In the rows, zero is written as 128.
One turn sends every row of this set to another row. A few are shown first. Where does it send the rows asked after them?
X: [168 141 134 103 136 125 148 149 133 124 115 132 139]
M: [148 138 155 128 140 123 134 120 133  99 108 164 120]
A: [180 156 138  98 117 129 128 147 137 130 114 127 138]
Z: [157 130 148 107 106 115 112 158 120  97 140 137 126]
V: [167 145 150 110 100 144 110 115 116 107 106 144 107]
F: [181 135 142 109 102 135 123 115 141 111  90 151 118]
Q: [152 134 149 106 101 108 112 157 131 101 132 152 126]
P: [181 126 158 124 137 141 133 127 142  92 109 133 121]
T: [171 153 122 119 109 120 118 104 114 114 114 143 114]
U: [172 151 137  95 114 128 134 147 140 132 104 140 138]
S: [168 133 129 108 107 137  97 118 102 104 118 147 127]
G: [159 140 149 127 148 122 106 127 128  91 126 158 142]
B: [153 136 155 123 144 127 105 131 129  93 120 163 140]
W: [196 147 130 118 112 126 120 109 137 109 108 129 124]
K: [173 127 136 127 140 119 145 117 142 101 104 150 127]
D: [152 130 134 108 107 101 121 152 122 102 136 149 127]
N: [166 149 157 134 147 131 121 122 131  90 127 135 120]
J: [166 134 123 107 107 130 101 115 101 108 116 153 129]
C: [160 141 140 111 108 101 109 153 129 100 142 140 132]
E: [170 136 146  99 132 136 144 155 132 122 113 130 136]

D -> C
E -> U
Now these:
M -> T
K -> W
S -> B

One turn sends every row of this set to another row. A few are shown first. Where does it send the rows asked after them?
zibo: [105 114 123 121 136 129 122 131 123 117 134 142 147 122 142 145 136 115
 143 130 106 103 128 131 141 134 114 133 135 132 125 115 156 114 131 137
 145 133 100 146 131 144 112 137 104 115 100]
Ludi: [118 141 130 127 135 124 142  97 115 113 100  95 126 122 103 127 141 131
 121 132 128 146 135 144 126 139 137 113 137 105 117 125 116 119 147 132
 123 112 122 136 113 111 131 120 157 137 140]
pob: [109 121 127 118 135 128 119 133 129 113 140 139 144 125 149 147 142 111
 136 123 104 106 130 125 143 138 114 132 138 129 126 114 153 119 132 140
 140 135 103 149 130 145 109 135  99 112 108]
rov: [125 120 144 119 129 116 176 120 112 157 110 119 135 137 111 130 131 137
 126 117 128 115 128 143 122 142 122 144 112 127 124 124  93 126 154 127
 132 141 143 134 140 126 132 119 115 124 150]
Luzav: [125 128 142 131 141 109 184 118 113 159 102 121 137 145 120 123 134 138
 115 118 124 115 120 143 125 148 112 126 132 120 123 116 102 121 149 123
 128 128 141 134 122 128 120 128 122 125 134]
difos: [104 118 133 119 143 133 113 124 135 111 143 138 135 123 128 140 137 115
 139 134 109 121 123 137 147 126 115 132 131 125 125 117 165 124 134 129
 150 131  96 145 125 138 107 144 112 131  98]
liroz: [111 134 136 120 116 124 142 142 135 145 104 110 115 120 127 127  97 152
 128 108 138 132 108 128 113 123 132 144 145 116 113 124 106 142 143 140
 128 136 132 115 130 117 146 128 129 104 138]
netep: [110 114 127 115 132 124 101 130 138 111 138 146 140 119 145 146 132 116
 136 125 108 116 132 132 142 125 113 133 129 127 116 112 166 123 138 136
 137 125  99 143 131 122 120 132 105 123 107]
vifim: [115 125 124 119 114 118 140 136 136 145 101 107 114 130 135 137  98 148
 119 119 128 127 119 132 112 130 141 131 157 111 110 108 116 117 142 138
 121 120 131 111 126 116 143 125 142 108 138]
Ril: [111 116 132 111 136 128 100 133 142 114 143 143 134 122 147 147 137 116
 131 126 107 121 127 129 142 131 112 133 133 122 118 114 164 127 136 138
 130 126 101 145 135 132 115 131 103 124 108]
Belam: [105 119 131 119 144 137 114 126 136 110 146 138 132 124 131 144 139 114
 133 133 106 121 120 136 151 133 113 130 136 120 129 119 156 125 126 132
 145 132 100 147 130 143 100 143 113 126 102]
nagad: [109 138 135 122 129 129 130 103 104 113  95  98 118 119 106 123 132 127
 137 131 138 146 122 136 120 133 138 125 127 100 122 139 111 134 138 139
 125 128 126 146 126 118 145 120 152 128 138]
nos: [114 123 125 109 110 129 142 133 137 146 115 108 114 125 116 138  99 149
 127 122 137 136 121 135 111 122 146 149 129 115 115 117 108 128 143 136
 135 133 136 110 143 118 146 121 138 116 148]
bopo: [123 133 144 134 139 115 168 121 107 151  96 124 139 133 118 114 134 138
 121 118 131 124 125 145 139 135 108 138 116 117 123 136  90 129 150 126
 130 137 140 148 134 122 125 125 120 115 139]
Zugod: [115 135 128 116 125 135 150 100 108 116 113  96 125 117  92 130 139 130
 135 132 135 145 137 142 122 133 143 131 114 112 120 132 106 121 144 131
 135 132 130 132 130 119 137 120 151 131 148]

rov -> Zugod
difos -> netep
Ril -> pob
Now these:
bopo -> nagad
Ludi -> vifim

One turn sends every row of this set to another row. A few are shown first. Where does it send the rows asked after them?
melir: [ 88 124 144 128 125 111 123 112 133 117 131 115 131 144 133 160 137 131
 127 128 138 137 124 134]
sif: [148 124 111 121 125 137 131 145 113 146 126 140 148 127 137 118 122 131
 115 145 112 124 140 131]
dus: [ 98 143 148 132 134 115 135 120 121 119 118 105 122 147 118 146 146 128
 131 121 126 146 131 133]
lari: [172 125 120 125 123 126 115 120 129 146 121 139 138 128 131 104 140 139
 127 118 135 113 124 125]
Bisa: [171 124 122 116 127 144 110 110 131 150 124 133 148 125 135 125 130 125
 126 128 134 110 124 126]
refil: [141 123 109 113 105 144 121 127 123 139 124 140 135 130 135 125 121 131
 103 139 116 112 136 134]
tusap: [103 145 149 136 136 113 135 121 121 118 119 105 122 147 117 141 149 129
 134 119 128 147 131 132]
boro: [160 123 119 110 121 149 110 110 130 149 125 134 146 126 136 133 123 123
 117 134 129 109 125 129]
setu: [ 89 124 140 138 134 119 131  99 132 132 121 117 145 116 110 145 152 129
 127 138 120 145 119 126]
pofu: [106 145 152 135 138 110 133 118 122 120 119 104 123 147 117 140 151 130
 137 115 131 146 128 131]
pup: [163 126 114 130 133 130 130 144 115 148 125 140 150 127 135 107 132 134
 128 137 118 125 137 128]
voroz: [154 125 113 115 117 156 115 118 125 142 127 136 147 127 138 133 122 122
 114 143 119 111 135 131]
Vakal: [157 130 113 128 117 154 118 125 123 137 130 137 148 128 140 123 127 124
 121 145 116 113 141 130]
Guga: [170 124 121 123 139 123 125 135 122 155 122 138 150 126 133 108 132 135
 130 127 130 123 126 125]
gepo: [166 130 115 136 118 132 121 132 123 137 125 141 138 130 134 100 141 139
 126 128 122 116 136 127]
benav: [ 95 123 143 137 138 116 129  95 134 135 121 117 145 114 109 143 154 130
 131 133 126 144 114 125]
maro: [175 129 121 128 129 144 113 117 128 144 127 135 149 126 137 115 136 128
 133 130 130 112 130 125]
Pako: [148 118 115 101 110 138 113 115 128 149 120 137 135 128 132 129 120 132
 103 129 128 110 123 132]
Putil: [102 127 142 150 140 113 131 102 132 130 122 118 146 115 110 133 161 132
 139 133 124 146 120 123]
Reki: [110 130 147 150 136 101 126 119 132 114 133 117 133 144 134 138 154 137
 147 122 142 141 127 129]
Gonu: [102 142 151 126 138 111 131 113 124 124 116 103 122 147 116 147 146 128
 130 115 133 143 124 132]
Subi: [142 118 112 106 124 138 127 136 117 152 123 139 148 126 135 131 114 129
 108 142 117 121 132 132]
det: [110 126 151 139 137  99 121 110 136 121 130 114 133 142 131 146 150 135
 143 116 150 138 119 129]
Bupit: [100 124 145 142 141 113 129  96 134 134 120 116 146 114 108 137 159 131
 136 130 128 145 114 122]
rudun: [ 89 126 138 145 133 120 133 104 130 128 123 118 146 116 112 141 155 130
 130 141 116 146 124 125]
zam: [107 143 152 130 139 109 132 115 124 123 117 104 123 146 116 142 149 128
 135 113 134 145 125 131]
muvoz: [163 120 121 108 119 130 110 111 131 152 119 136 136 126 130 119 129 135
 115 118 138 110 117 127]
sedig: [ 89 128 140 140 123 113 129 121 129 111 134 118 131 145 134 153 142 132
 131 134 131 139 133 135]
lus: [ 96 128 139 152 137 117 134 106 130 126 123 119 146 116 111 134 159 131
 136 138 118 148 124 124]
Dep: [165 118 123 106 138 124 120 125 124 162 119 136 149 124 131 121 126 132
 120 124 136 119 118 127]
nom: [ 98 141 150 127 135 113 133 116 122 121 118 104 121 147 117 148 144 127
 128 119 130 145 127 133]
bona: [150 115 119  98 129 132 121 126 122 161 120 136 147 124 132 132 116 129
 110 132 129 119 121 130]
bezo: [ 99 132 143 151 129 108 130 125 129 109 135 119 133 146 135 143 150 136
 141 130 133 141 135 132]
fof: [100 123 150 128 131 104 120 106 137 123 129 113 131 142 131 157 142 133
 133 119 148 135 116 131]
vefu: [151 128 109 131 109 141 124 135 119 133 126 142 137 131 135 110 131 136
 114 139 113 116 143 131]
Fotik: [169 131 115 135 124 148 118 125 124 138 129 137 149 128 139 114 135 127
 131 138 121 114 139 128]

pofu -> zam
melir -> sedig
vefu -> gepo
Now these:
Guga -> Dep
setu -> rudun
voroz -> Vakal

One turn sends every row of this set to another row. A few are shown first. Where does it send the rows asked after them?
sug: [135 137 170 150 149 142 137 147 159 126 119 149 120 127 131 133 125 117
 132 147 138 105 112 125 137 145 129 130 140 142 114 104 112 112 129 148
  84]
Fezi: [133 147 168 140 143 154 129 151 159 134 121 138 115 130 130 133 138 121
 131 145 128 108 114 126 136 149 134 125 138 143 112  98 107 125 137 149
  89]
pigav: [103 128 107 139 134 123 139 141 127 116 120 137 103 120 115 105 108 154
 145 122 136 117 125 145 143 117 110 134 155 147 134 111 151 127 112 138
  93]
Fele: [123 114 132 133 133 126 123 163 146 128 129 100 106 143 124 116 141 122
 120 124 149 108 129 166 150 132 129 131 133 145 114 113 120  97 150 129
 130]
bevip: [107 134 105 136 141 122 136 127 137 113 110 150 109 117 105 106 124 137
 128 136 150 116 136 146 148 115 115 139 148 151 137 107 156 126 112 140
 107]
vumi: [116 112 120 119 120 103 147 144 144 101 123 140 100 107 121 127 122 127
 110 137 145 116 125 130 134 127 107 138 133 130 150 109  91 136 159 150
  94]
lep: [125 134 170 148 148 148 123 143 162 136 129 137 111 121 128 132 129 122
 132 145 130 112 110 122 136 151 125 122 147 146 108 108 106 129 132 156
 102]
mibo: [120 131 142 165 108 139 146 168 141 128 148 128 107 100 119 142 126 142
 137 173 128 132 126 148 134 128 134 125 151 139 147 125 119 124 141 131
  98]
rek: [122 129 142 170 115 128 144 159 152 135 139 136 111  97 110 143 129 147
 130 177 131 129 125 153 140 126 130 131 151 136 137 135 117 120 137 131
 100]
murof: [123 143 141 154 111 134 147 163 152 121 130 149 124 104 105 145 143 128
 132 184 136 125 129 153 134 127 135 134 138 134 153 121 124 115 133 138
  99]
Zuv: [123 117 147 129 129 118 134 156 150 107 130 116 110 147 122 107 131 119
 129 128 159 109 121 170 152 137 132 144 135 148 120 120 129  87 136 136
 122]
beg: [127 124 126 142 128 126 123 152 135 140 118 169 124 105 120 143 134 151
 129  96 149 130 127 155 143 131 114 161 138 147 115 110 130 118 126 156
 114]
latas: [129 129 128 139 128 140 128 156 123 130 124 166 122 109 125 138 132 135
 125 101 155 134 137 156 147 130 126 165 140 163 126  95 131 122 130 150
 109]
zupa: [111 115 126 118 123 102 139 146 148 110 117 134 106 101 113 126 136 134
 112 140 139 114 122 136 130 126 105 145 127 128 151 111  87 137 152 155
  90]
veki: [ 97 145 108 122 124 128 121 138 139 117 122 133 100 119 107 109 136 162
 143 123 130 117 117 145 140 122 113 127 147 137 138 113 149 133 116 144
 112]
rubo: [119 102 134 135 134 127 135 171 140 127 127 105 112 145 122 115 130 114
 131 121 148 107 131 164 144 132 124 133 130 150 118 109 123  94 144 134
 117]
faf: [111 126 141 159 111 140 145 169 141 122 148 142 113 104 114 143 120 127
 144 170 132 129 123 138 128 132 129 123 146 141 155 121 124 121 137 142
 103]
miv: [125 131 143 167 118 125 153 157 154 125 131 149 121  98 108 142 130 134
 130 184 140 126 129 155 139 124 132 139 145 138 144 130 122 112 131 134
  93]
Tusa: [119 147 103 134 129 130 140 143 125 122 111 126 103 122 118 109 130 161
 132 128 132 117 134 155 148 111 123 136 148 147 131 101 144 133 125 123
  85]
Lov: [115 120 131 116 110 104 148 139 155 102 131 137  98 109 120 116 125 143
 111 141 137 122 119 147 143 138 114 148 142 140 134 125  89 149 149 156
  91]
vif: [133 138 175 150 150 138 128 139 167 133 118 143 114 121 125 133 133 133
 132 147 136 107 106 126 137 144 125 128 140 133 106 115 107 115 128 148
  93]
dak: [138 149 179 152 148 145 125 143 154 128 123 130 108 119 133 130 136 132
 129 148 134 110 109 130 140 143 134 130 146 141 113 106 104 119 135 139
  89]
raro: [112 158 111 120 128 131 130 136 127 104 116 135 103 125 111 110 140 146
 135 131 143 116 130 148 147 115 126 138 145 147 147  95 152 129 122 132
 103]
nifa: [125 141 134 133 123 141 110 154 127 130 130 152 114 104 120 137 149 149
 120 103 149 134 131 159 146 132 130 160 140 161 129  97 125 132 133 151
 124]
duk: [109 140  98 135 137 123 129 129 145 132 106 135 106 114 104 113 143 161
 123 134 134 115 134 155 148 116 115 133 145 141 123 114 144 137 120 136
 108]
bemov: [133 141 136 138 121 129 117 158 126 133 120 154 117 105 126 143 143 166
 132  95 147 129 121 162 144 126 124 163 139 140 124 106 125 116 132 145
 107]
dukun: [121 109 138 135 133 115 125 152 153 119 131 114 106 139 119 112 133 122
 121 126 155 109 123 165 152 136 126 136 137 144 113 127 126  92 141 135
 137]
doto: [128 132 144 145 131 126 119 154 113 120 128 154 114 102 128 134 127 153
 135  95 157 130 122 157 145 123 123 166 146 151 134 102 128 110 125 144
 105]
Gemus: [122 125 122 115 110 107 148 142 145  97 131 138  95 114 127 123 121 135
 109 138 142 122 122 139 140 133 117 141 141 136 141 112  90 144 164 149
  92]
Gudi: [130 134 176 156 154 145 130 144 150 127 129 133 108 121 132 127 120 121
 130 147 138 109 114 124 138 145 131 129 150 151 113 104 107 123 133 145
  89]
rez: [114 127 143 144 130 130 106 148 126 126 133 156 112  98 118 133 135 151
 131  99 155 134 123 153 144 130 118 159 147 155 129 110 127 122 122 156
 127]
mifaf: [110 104 139 128 130 122 129 171 153 128 128 109 117 144 115 114 134 122
 137 119 141 105 121 167 142 138 119 135 129 144 116 119 124  93 133 146
 119]
mig: [111 133 139 151 110 138 140 167 155 125 139 147 122 103 105 148 136 127
 140 176 131 128 121 143 128 133 128 125 138 134 155 123 125 118 133 147
 110]
Mez: [113 120 134 118 122 104 145 147 144 105 119 128 108 105 112 119 137 137
 114 145 138 113 125 148 136 127 112 156 127 140 150 109  85 140 145 150
  76]
Terun: [110 115 138 121 120 101 150 142 148 100 125 135 105 107 115 112 123 138
 115 145 139 118 125 152 141 134 111 157 135 146 141 119  87 144 141 155
  79]
tinu: [120 122 145 121 121 121 128 167 153 117 127 110 115 149 119 112 142 129
 135 124 146 108 117 175 145 140 129 139 129 142 121 118 126  91 136 140
 118]

beg -> latas
Fezi -> lep
Now these:
veki -> pigav
tinu -> mifaf
Lov -> Terun
rek -> miv

